In the rows, 128 means zero.
A single turn carries every row of the set below to another of its rows. Some are shown first; where does it send the rows asked next?
Vos: [ 96 121 158 140 147 137 171 136 143 120 129 117 118  98 130 122  74 122
  89 136 117 136 124 122 126 102 129 137 136 153 111 146 129 148 115  89]
tadog: [140 165 135 115  92 114 121 131 107 140 124 147 156 124 146 136  73 128
 135 134 123 157 104 141 119 152 157 134 127 123 123 130  99 101 103 130]
Ragiz: [122 142  95 116 116 128 136 150 127 141 144 100 155 134 147 115 113 132
 140 113 175 116 121 131 122 137 156 113 147 144 136 153 103 140 100 133]
mir: [118 159  96  83  99 120 109 141 152 120 125 137 156 121 140 135 124 117
 136 174 111 121 130 126 124 134 156 125 133 140  95 155 129 106 143 140]
visol: [106 116 157 134 148 131 181 147 134 120 141 127 123  87 137 130  79 109
  99 125 122 138 116 127 130 104 129 135 122 168 109 148 127 148 128 100]
gasu: [137 117 106 107  97 127 127 142 110 160 134  93 139 144 125 133 117 109
 137 119 150 124 129 116 117 152 156 101 141 136 135 143  91 144 108 117]
deni: [110 146 122  98  97 106 111 164 104 106 130 109 137 126 123 112 124 124
 142 167 158 155 120  95 135 132 119 102 137 140 112 142  94 133 131 131]
keril: [102 120 145 138 144 132 168 145 139 119 135 113 124  95 128 131  65 114
  91 142 121 126 111 119 123 102 123 143 124 156 104 143 122 157 114  89]
viv: [150 147 125  91 123 108 134 149 122 121 171 142 166 117 113 115 109 113
 124 146 132 141 147 127 106 165 169 105 147 127 121 143 145 135 139 128]
ger: [102 118 134 140 117 101 132 119 128 121 132 123 120 103 124 145  90  86
 103 131 111 126 136 161 160  83 143 100 128 117 141 111 133 147 116  94]
Ninad: [129 157 105 113 103 122 135 118 123 124 159 126 141 137 113 113 133 119
 135 150 125 119 100 125 135 136 110 154 126 143 135 108 151 119 121 153]
tazu: [131 177 126  90 139 138  99 151 117 119 145 133 147 111 116 137 113 132
 100 166 147 119 141 132 143 125 146 156 105 124 102 134 142 133  96 129]
vomad: [ 96 168 121 128  97  96  86 163 108 121 142 107 153 128 128 126 115 130
 122 149 162 142 101 101 124 129 142 106 121 146 129 142 101 129 137 124]
Vudu: [172 161 129 117 120 136  93 143 105 110 127 101 118 129 143 154 109 123
 116 154 101 105 131 142 125 145 137 116 113 143 108 139 117 121 135 131]
Neke: [116 147  86  91  94 113  98 143 135 137 120 133 147 114 135 128 120 133
 130 168 109 133 138 140 122 131 148 137 125 130  97 150 119 100 125 143]
Sugo: [128 162 101 119  95 124 122 119 117 133 152 108 143 151 110 132 118 125
 124 144  98 131 104 116 128 138 115 138 121 156 145 112 155 113 124 146]
Gebik: [138 174 133 110 116 142  91 139 108 110 123 113 121 122 111 151 107 109
 115 168 122 105 130 127 135 140 165 140 103 111 108 123 128 107 116 124]
Vog: [123 104 126 123 126 117 170 140 111  96 114 127 114  99 120 127  79  99
 100 128 107 112 120 147 162 101 137 101 144 148 135 135 129 154 128 106]
Begu: [103 159 128 102  99 103 110 160 120 115 136 100 154 135 129 122 119 121
 121 168 165 148  99  87 124 136 136 109 125 144 114 142  92 136 134 131]
vap: [122 102 127 123 141 128 164 149 120  88 107 117 126 107 124 123  73  99
 113 137 114 109 122 139 151  94 129 100 139 152 120 141 136 151 130 103]
Zad: [ 84 115 158 148 132 113 135 119 144 145 140 109 117  96 126 131  95 103
  83 140 119 138 141 143 126  99 143 121 121 123 125 117 126 148 109  83]
pivup: [101 115 127 144 124 102 125 137 123 107 117 117 120 104 129 129  93  90
 104 139 113 116 146 166 158  88 149  89 127 122 141 116 131 144 113 102]
Neli: [ 78 120 158 143 134 116 145 133 131 149 147 123 123  81 135 128  90 101
  84 139 119 142 131 145 129 102 143 134 106 135 125 113 121 134 103  95]
Malo: [123 102 135 127 139 118 175 146 121  96 115 113 124 110 128 131  78  94
 114 124 111 125 129 151 148  92 143  91 129 153 121 142 142 139 140 120]
Lirud: [123 163 110 111  99 129 128 117 123 130 145 116 146 142 118 123 120 120
 128 153 112 120  90 118 134 142 117 148 121 151 147  99 151 106 120 144]
Fidu: [118 147  95  97  95 116  85 144 120 155 127 145 151 106 134 136 116 137
 123 161 108 127 125 128 115 137 142 148 116 148  95 154 118 102 139 124]
vonar: [110 135 131 106 100 152 111 138 109 152 139 112 140 141 121 139 112 107
 154 131 144 138 138  94 126 147 155 110 154 138 144 130 110 125 102  94]
dap: [135 156  94 117  99 117 130 120 125 132 164 117 138 143 104 123 131 122
 133 139 110 131 114 128 128 136 109 143 123 147 135 117 155 127 126 155]
kudad: [ 94 110 139 134 124 101 139 133 119 123 117 106 123  99 129 132  92  86
  99 134 113 134 145 166 151  92 157  89 110 122 138 107 135 124 114 113]
Pigu: [146 143 133 101 113 116 123 137 105 137 152 149 171 108 117 125  81 112
 142 137 159 130 104 134 108 151 156 141 131 116 100 128 128 116 134 124]
poz: [168 164 120  92 138 131 105 152 113 121 149 116 148 117 148 135 117 150
 102 154 121 120 143 143 134 135 119 132 114 155  99 150 134 145 113 133]
dala: [142 166 125 106 100 108 128 144 121 122 144 137 150 134 141 127 101 132
 119 142  97 170 145 134 118 164 169 103 143 136 142 145 115 120 108 138]
zoma: [ 81 132 141 158 127 111 129 133 143 141 144 111 120  89 133 134  86 107
  85 143 119 133 133 144 128  93 141 130 108 125 125 117 118 149  97  85]
ramim: [125 152 106  92 102 124  93 141 138 136 131 147 163 116 137 141 121 121
 126 161 110 114 112 115 118 137 151 137 127 153  96 157 129 109 155 118]
mirom: [ 85 133 141 146 128 115 147 127 150 133 157 102 125  88 130 138  68 109
  91 135 119 139 129 143 125  92 132 131 121 123 121 115 131 142 108  89]
mezum: [ 96 160 118 118 121 150 123 150 129 134 148 117 156 132 142 121 108 127
 155 120 171 126 128 111 128 130 155 119 160 145 141 142 118 123  95 110]
Vufon: [105 103 136 143 131  99 137 122 122 121 112 110 123 110 123 127  93  97
  98 129 123 117 136 169 151  90 150  92 128 119 136 119 132 142 125 105]
rapug: [106 115 133 129 141 129 181 146 131 111 140 105 118  84 129 117  61 121
  83 139 119 122 113 127 126 110 127 133 132 154 118 138 132 148 120  99]
tef: [119 107 135 135 144 123 170 138 121  97 102 117 123 111 127 119  75 117
 105 123 123 118 120 151 152  90 135 103 144 150 123 148 137 144 133 109]
kulu: [102 154 117 124  98 100  83 165  91 111 136 114 143 125 121 122 120 131
 142 148 155 153 121 107 133 130 124 100 137 143 126 142 105 124 135 126]

Lirud turns into Ninad
dala turns into tadog
Ragiz turns into gasu
Now these:
poz turns into Vudu
Neli turns into visol
Fidu turns into ramim
vap turns into pivup
ger turns into mirom
Begu turns into deni
Vufon turns into Zad

A single turn carries every row of the set below to another of its rows. Some are shown first; where does it send the rows asked next?
div: [148 133 116 106 134 135 123 103 119 159  89 142 158  99 131  90 126 173
 107 129 113 150 152 141 130 106 133 135 116 128 132 141 128 144 131]
nago: [123 157  86 134 108 156 162 147 135 113 126 116 112  93 141 127 104 125
 147 136 108 138 163 139 102  95 120 104 133 118 130 132 117 104 161]
tok: [142 105 104 151 144 143 143 133 130 152 123 158 148 102 110 122 111 151
 120 132 133 102 174 146 118 112 125 105 145 110 154  90 138 154  99]
lek: [178 116 119 137 144 118 146 121 158 141 118 143 148 157 121 109 139 151
 132 140 106 124 150 113 135 145 120 124 147 134 115 136  99 112 162]
soret: [112 127 118 116 140 141 173 152 158 149 129 166 115 118 155 139 102 115
 105 112  89 139 164 105 111 115 120 105 113 131 141 111 168 147 141]
Buvib: [140 146  67 114 141 136 166 128 141 139 104 105 108 112 141 143 130 149
 133 138  98 144 142 112 110 118 111 115 152 105 142 109 109 106 173]
nez: [118 134 134 117 152 147 152 151 121 124  91 133 162 107 123 127 166 180
 122 133 122 140 145 154 130 124 118 136 128 129 160 126 142 139 100]
lari: [134 115 117 144  93 138 158 164 128 129 127 169 161 136 138 119  80 142
 148 128 101 161 155 112 123 122 102 118 148 131 133 137 114 154 166]
Gepu: [138  99 131 139 159 122 182 138 165 130 132 113 134 121 127 152 150 180
 137 132 125 127 139 120 110 143 140 141 152 143 139 147 115 132 148]
Vas: [161 100 100 108 138 122 153 138 140 130 117 132 154 132  90 140 154 147
 136 159 116 125 118 122  86 118 100 116 147 101 166 118 126 154 136]
Reg: [106 120 120 130 149 138 174 153 161 148 133 160 115 109 159 130 104 121
 108 107  99 132 167 101 112 118 111 102 107 132 139 107 156 150 138]
zimi: [113 124 121 130 159 107 164 131 150 164 133 123 130 133 153 139 146 134
 120 126 102 117 102 127 104 128 115 100 135 104 132 179 118 145 146]
mokig: [118 157  81 130 112 154 148 120 121 149 104 114 125  97 144 128 129 161
 131 128 102 121 159 141 134 110 120  98 146  81 136 122 112 108 126]
ruz: [117 113 141 139 136 152 169 164 143 114 132 167 152  79 135 157 107 160
 157 114 118 146 149 128 125 108 127 105 127 145 149 123 125 164 142]
Mefo: [115 117 115 131 153 103 159 135 141 165 139 127 124 144 154 148 140 127
 118 125  97 121 102 128 120 130 125  98 140 105 128 169 118 144 144]
bafug: [ 93 123 104 128 146 123 150 133 123 112 102 150 165 136 120 122 152 121
 117 119 119 121 155 116 108  90 125 111 115 101 167 142 147 107 111]
bimon: [143 116 107 140 126 133 151 161 156 140 146 137 112 107 110 124 104 153
 135 136 135 125 152 155  78 128  97 110 138 139 135 161 143 170 145]
burun: [163 101 124 133 133  95 152 132 151 135 128 139 147 117 119 114 144 158
 101 136 102 149 158 115 111 140 123 134 135 127 119 121  86 110 174]
bofu: [146 133 120 121 130 154 124 116 117 156  74 144 170 125 130  97 113 145
 130 131 118 155 163 143 134 122 109 130 143 126 133 148 154 130 122]
roz: [125 107 116 129  89 128 148 152 117 129 139 153 163  99 145 107  96 148
 135 130 130 177 160 116 117 120 134 106 130 124 149 147 116 154 170]
tev: [100 126  97 122 145 127 143 135 121 116 108 152 162 140 116 131 156 114
 109 115 115 119 163 124 113  97 128 110 117 107 154 157 147 102 111]

roz turns into burun
Buvib turns into mokig
Now these:
nez turns into ruz
zimi turns into bafug
bimon turns into Vas
lari turns into lek
soret turns into Mefo

A single turn carries every row of the set below to another of its rows. Some are shown first; where does it send the rows asked next?
febu: [170 132 105  97 135 117 124  83 154 115 148 146 136 144 109 124 142 134
 128 142 109 134 148 107 132 109 124 137]
Zirek: [146  96 132 128 116 147 132 148 130 145 132 135 103 160 126 123 123  83
 134 138 139 152 126 137 153 143 145 157]
Fef: [137 134 106 126 139 137 115  98 146 158 122 115 127 140 130  98  84 145
  96 125 128 103 143  96 111 116 151 142]
ruk: [136 125  83 152 115 147 126 132  88 114 135 141 132 167 112 136 143 126
 130 118 122 101 113 123 122 140 151 140]
Gegus: [152 100 117 118 156 105 109 137 156 148 137 173 138 137 154  98 104 122
 106 121 146 141 125 139 103 148 150 135]
Ged: [119 128 113 135 126 134 114 122 106 157  97 129 111 127 141 100  93 151
 110 103 143  90 118 118 114 136 126 154]
Pep: [138 120 114  87  88 143 113 124 136 158 153 125 151 132 106 136 139 162
 139 113 132 116 134 108 142 126 142 128]
vebel: [123  94 143 106 121 133 111 142 130 134 126 149 108 134 147 152  97  96
 106 124 131 129 130 146 127 149 145 152]
Bod: [138 141 106 148 117 111 121 132 105 166 129 158 151 154  95 129 151 106
 142 133 164 115  99 135 114 146 129 117]
Guton: [128 122 141 100 113 117 118 119 119 145 108 146 123 132 104  79 138  85
 118 137 145 130 137 158 118 129 112 130]
fezol: [167 156 142 109 137 146 136 143 149 156 110 143 121 130 107 129  98 103
 112 101 135 140 148 130 108 138 134 143]
vot: [140 163 105 133 126 107 103 108 131 150 144 161 140 152 113 122 157  97
 128 157 141 126 114 144  97 170 127 156]
Vif: [148 111 129 104 126 129 122 123 140 131 115 109 101 117 121 130 113 145
 140 114 137 163 124  99 132 138 139 128]
lozuz: [137 126 116 145 147 122 138 123 148 142 141 145 121 145 130 114 152 115
 103 117 111 108 126 123 140 115 130 203]
zilu: [126  94 117 148 109 111 117 129 112 157 115 129 123 146 133 131 152 120
 120 127 135  90 113  88 142 143 155 124]
Disi: [145 120 107 166 132 131 134 122 143 151 164 161 154 147 107 126 142 132
 101 130 145 120 118 104 125 127 166 180]
Gepat: [136 112 103 110 124 108 139 116 156 113 151 170 119 131 138 147 155 151
 124 140 125 142 122 106 127 120 143 133]
lif: [154 125 116 106 143 121 138  97 124 118 133 169 125 127 131 132  79 123
  87 151 150 131 118 119  92 148 147 152]
sol: [146 153 119  96 121  94 136 117 153 161 138 187 159 112 117 140 133 151
 125 131 149 122 121 128 116 145 117 142]
Nefu: [143 146 114  97 116  99 141 129  99 143 126 172 140 153 140 107 126 114
 116 135 136  69 127 129 110 149 142 124]
bafel: [149 128  79 110 120 122 100 115 140 138 147 158 170 155 131 149 105 137
 116 156 159 117 129 123 103 138 155 116]
Kel: [129 142 147 118 112 119 128  82 151 161 130 129 114 125  99 124 140 123
 145 149 129 126 136 138 125 103 134 164]
Butop: [136 156 128 105 106 145 108 144 115 157 132 125 137 154 112 134 140  81
 123 139 136  89 141 137 132 141 123 168]
bigo: [168  97 120  99 123 140 160 148 126 131 142 153 134 154 118 122 130 120
  95 105 123 130 136  99 143 137 155 122]
mim: [143 136 113 136 113 132 116 129 122 145  91 151 110 151 117  94 106  85
 117 150 140 119 145 141 105 164 133 116]
duteg: [130 130 105 141 107 128 134  93 114 162 109 128 141 134  94  81 109 161
 110 126 157 110 136 117 107 125 139 132]
nuko: [153 123 131 130 136 129 131 116 119 141 125 131  98 140 119 163 122 129
 145 100 104 123 115  94 143 138 130 133]
duka: [126 149  86 103 109 115 107  86 111 157 140 149 133 158 144 133 132 152
 133 154 134 111 114 112 112 131 138 111]
fezos: [121 105 116 137 124 122 139 130 134 141 155 165 143 134 120 100 135 130
 100 140 156 115 118 154 122 132 129 195]
muso: [133 142  95 120 130 143 109 109 142 167 124 127 135 139  97 105 133 126
 129 133 135 151 143 145 138 114  84 147]

Fef turns into lozuz
lif turns into Kel
Pep turns into bigo
Now these:
vebel turns into Guton
mim turns into vot

A single turn carries every row of the set below to another of its rows. Some are shown first; where does it send the rows asked next?
rov: [153 130 136  96 150 126 140 116 110 119 156 130  97 119 124  94 113 116
 149 134 146 104 145 163 116 106 115 112 144 138 117 136 116 112 128]
nif: [125 121 120 116 127 143 138 118 109 109 147 119 131 110 151 121 133 150
 125 147 139  93 172 141 121 136 107 141 105 124 133 114 147 140 139]
Mogur: [125 128 112 121 133 140 132 131 115 126 145 109 134 109 151 125 130 161
 116 145 132  95 162 146 124 145 107 141 116 132 129 119 157 138 131]
dopa: [122 153 110  94 139 131 145 139 110 133 163 118 126 100 127 132 135 142
 138 113 160 121 171 141 121 164 125 123 130 150 148 127 144 128 136]
tozud: [127  81 144 149 137 129 142  92 145 126 109 150 121 113 118 155 112 119
 128 138 147 151  95 117 119 102 155 112 128 135 139 157 113 102  92]
Leg: [128 136 118 100 144 122 125 127 100 125 162 135 126 104 117 111 111 113
 165 114 149 117 144 138 130 137 117 103 141 165 136 141 122 123 150]
nuv: [122  90 156 145 143 112 149  90 132 125 128 144 130 108 125 150 116 126
 119 135 147 142  94 111 113  97 178 124 122 119 120 154 101 110 102]
tegum: [140 121 131 180 126 144 139 125 137 126 109 131 139 122 121 158 130 158
 122 144 127 159 134 134 131 142 155  74  96 131 141 147 124 152 123]
tuko: [156 128 134  90 156 124 132 106 118 121 152 120  99 120 135  85 103 109
 130 139 136 105 142 156 121 109 118 116 140 147 128 130 115 123 115]
rika: [121 128 117 121 128 140 149 130 122 119 163 120 121 111 155 135 140 156
 125 138 139  91 165 145 124 144 103 135 115 126 130 123 151 127 141]
mano: [151  80 141 137 142 117 161 107 137 127 114 129 115 123 136 165 122 159
 108 150 142 141 133 134 117  96 179 106 102 137 143 129 104 106  84]
fude: [128 124 158 129 142 126 143  92 129 131 119 137 130 102 109 147 125 115
 124 119 163 171 101 128 115 129 187 114 140 119 119 166 111 134 100]
Putu: [140  98 138 156 137 120 153 126 150 129 106 127 134 128 122 177 132 177
 117 144 136 141 151 131 121 118 174  85  98 151 150 138 115 140 101]
roze: [147 133 158  73 143 113 141 102 138 117 145 112 109 122 146 113 127 143
 122 121 163  97 166 149 103 106 136 125 148 153 128 121 126 147 114]
Nud: [132 121 143 173 133 140 145 131 126 113 123 147 140 124  93 159 135 133
 116 141 125 147 126 123 125 143 163  87  95 132 143 161 132 156 123]
bep: [128 142 119 101 142 119 112 112 103 121 149 129 140 104 119  98 106 118
 159 119 157 112 144 128 122 132 119 104 134 167 141 129 120 140 149]
Nog: [146 122 156  78 153 114 136 108 147 124 140 109 109 116 152 118 124 143
 122 128 143  89 162 156 113 106 139 123 155 165 126 128 125 143 108]
Kadi: [141  82 145 133 136 118 140  86 127 129 121 136 115 109 146 151 107 126
 121 135 145 161 103 125 127  98 172 102 121 133 132 141  96  99  99]
fani: [148 144 132 154 127 155 141 110 126 136 113 125 124 108 125 140 128 135
 115 132 144 188 118 143 127 153 161  83 113 112 136 151 124 140 113]
Kab: [119 104 144 112 136 119 119 117 144 119 140 114 136 112 164 135 125 159
 128 134 128  75 159 139 126 119 118 128 137 163 122 129 140 154 135]
nitir: [116 106 149 105 127 114 122 106 137 108 144 121 137 116 160 134 127 151
 134 124 141  81 166 127 122 113 118 126 133 159 126 125 133 159 141]
givi: [129 119 149 130 135 137 142  96 144 134 100 138 125 105 110 160 125 109
 121 117 158 178 108 122 115 132 168 105 143 139 147 164 121 115  92]
dov: [129 112 145 153 141 117 164 134 142 120 124 137 138 126 100 177 142 158
 104 137 138 133 141 113 110 124 183  99  97 148 153 147 126 142 101]
Gupin: [127 110 137 182 126 148 142 128 148 121 106 140 135 124 105 157 129 136
 119 133 121 161 124 112 118 129 140  91 107 131 148 158 136 139 114]
lir: [130 140 111 102 149 117 113 115 105 131 155 121 132 109 123  98  98 108
 146 119 142 117 141 131 133 136 116 106 140 167 140 134 118 131 138]
Pemi: [125 158 102  95 142 127 130 134 107 142 148 105 140 104 128 120 121 143
 126 119 156 123 166 138 123 163 124 127 133 154 146 124 143 136 126]
buzes: [157 134 137  96 144 127 131 100 109 113 153 128 106 120 131  81 108 116
 137 138 151 102 140 150 111 104 111 115 130 137 126 122 119 127 128]
Kagil: [142  88 141 149 144 131 168 112 157 129 110 137 112 126 113 156 125 153
 112 149 149 145 120 129 102 101 160 120 112 124 147 140 127 107  73]
dimog: [144 132 156  81 147 110 146 113 143 125 146 114 105 121 142 127 132 146
 135 121 156  90 163 160 107 103 130 118 162 152 114 134 119 131 119]
Mis: [143 137 149 150 136 153 147 111 116 122 120 140 125 113  95 139 134 117
 113 137 145 173 113 143 120 148 170 102 115 106 128 165 129 144 107]
guluv: [134  95 147 145 147 114 174 112 137 121 131 137 121 122 119 161 132 153
  97 147 141 127 124 116 102  98 181 123  99 121 139 138 115 110  88]
Zivu: [128 157 111  88 138 133 137 126 106 127 145 111 138  99 124 120 131 145
 134 124 165 118 178 139 113 156 131 126 124 149 151 117 141 140 131]
figis: [128 104 143 158 137 124 159 130 167 130 106 132 133 126 104 171 132 163
 115 128 143 153 137 112 103 120 165 101 117 147 156 149 131 136  89]
Fana: [142 133 138 154 129 162 153 114 135 126 103 136 116 115 103 147 133 117
 108 133 137 181 120 131 114 141 148 102 120 110 147 159 136 121  98]
bona: [140 124 144 129 131 131 133  89 125 140 116 128 122  98 137 147 116 118
 121 114 155 190 101 128 127 133 177  91 135 131 135 152 104 120 106]
Bili: [113 113 146 114 129 115 134 116 148 116 151 123 130 116 159 145 135 157
 137 125 139  72 159 138 121 115 112 121 143 153 115 133 131 141 143]

roze turns into nitir
rov turns into dimog
Fana turns into givi
Now these:
Nud turns into Mis
Mogur turns into Pemi
fani turns into bona

A single turn carries every row of the set below to another of its rows. Some are shown first; where does it send the rows asked next?
gonal: [156 115 158 122 148 107 144 139 118 108 129 127 155]
bag: [147 137 142 139 140 128 106 164  90 134 124 129 162]
dil: [122 131 163 111 144 158 150 150 151  89 144 133 148]
lur: [145 121 169  92 164 160 131 135 110 112 157 111 120]
Dop: [123 149 146 113 128 171 108 150  90 139 145 114 130]
Dav: [124 126 113 111 137 150 103 167 133 151 156 145 121]
bobo: [130 154 115 137 143 175 132 151 120 104 123 135 171]
mesob: [133 133 157 110 132 114 159 112 129 120 143 119 143]
zeg: [117 153 143 139 139 175 116 158 121 105 139 132 175]
nam: [127 119 164 110 154 133 142 170 157 117 143 141 125]
bolez: [128 165 108 126 150 145 138 104 127 144 143 123 147]
kuzaf: [137 117 119 148 138 124 104 167 117 137 134 142 154]
gugo: [128 152 121 108 131 180 124 151 100 137 132 120 122]
guk: [158 135 117 134 149 137 118 158  90 133 113 131 147]
domol: [116 129 164 110 153 139 150 167 157 111 149 140 138]
Rem: [147 119 165  97 178 153 127 130 120 115 162 115 123]
faren: [140 128 158 115 144 104 155 118 119 119 145 123 155]
Nife: [123 153 125 108 153 129 116 167 145 155 154 153 136]
Zem: [147 147 114 132 193 161 110 138 134 134 142 135 141]
lepi: [122 132 122 141 150 183 104 141 131 108 155 132 166]
sizad: [120 129 165 113 148 148 150 169 149  99 144 138 149]
fumi: [122 133 120 120 116 156 110 125 100 147 154 116 130]
fusi: [151 147 125 113 190 150  99 133 127 134 162 141 155]
Vetil: [154 118 163 108 179 152 128 121 127 104 154 117 132]
rav: [116 146 106 124 119 148 128 118 135 127 157 136 168]
lisi: [157 119 111 130 170 144  93 130 116 127 153 135 161]
Pubaf: [127 166 122 110 143 130 130 110 128 144 159 135 163]
lazas: [122 151 112 127 153 133 128 162 142 158 132 143 126]
gel: [145 123 160 116 140 106 152 132 110 115 135 120 156]
mem: [145 118 166  90 148 151 133 136 111 120 149 112 109]

dil turns into mesob
Dop turns into Nife
Dav turns into kuzaf
Now these:
gel turns into Rem
lazas turns into guk

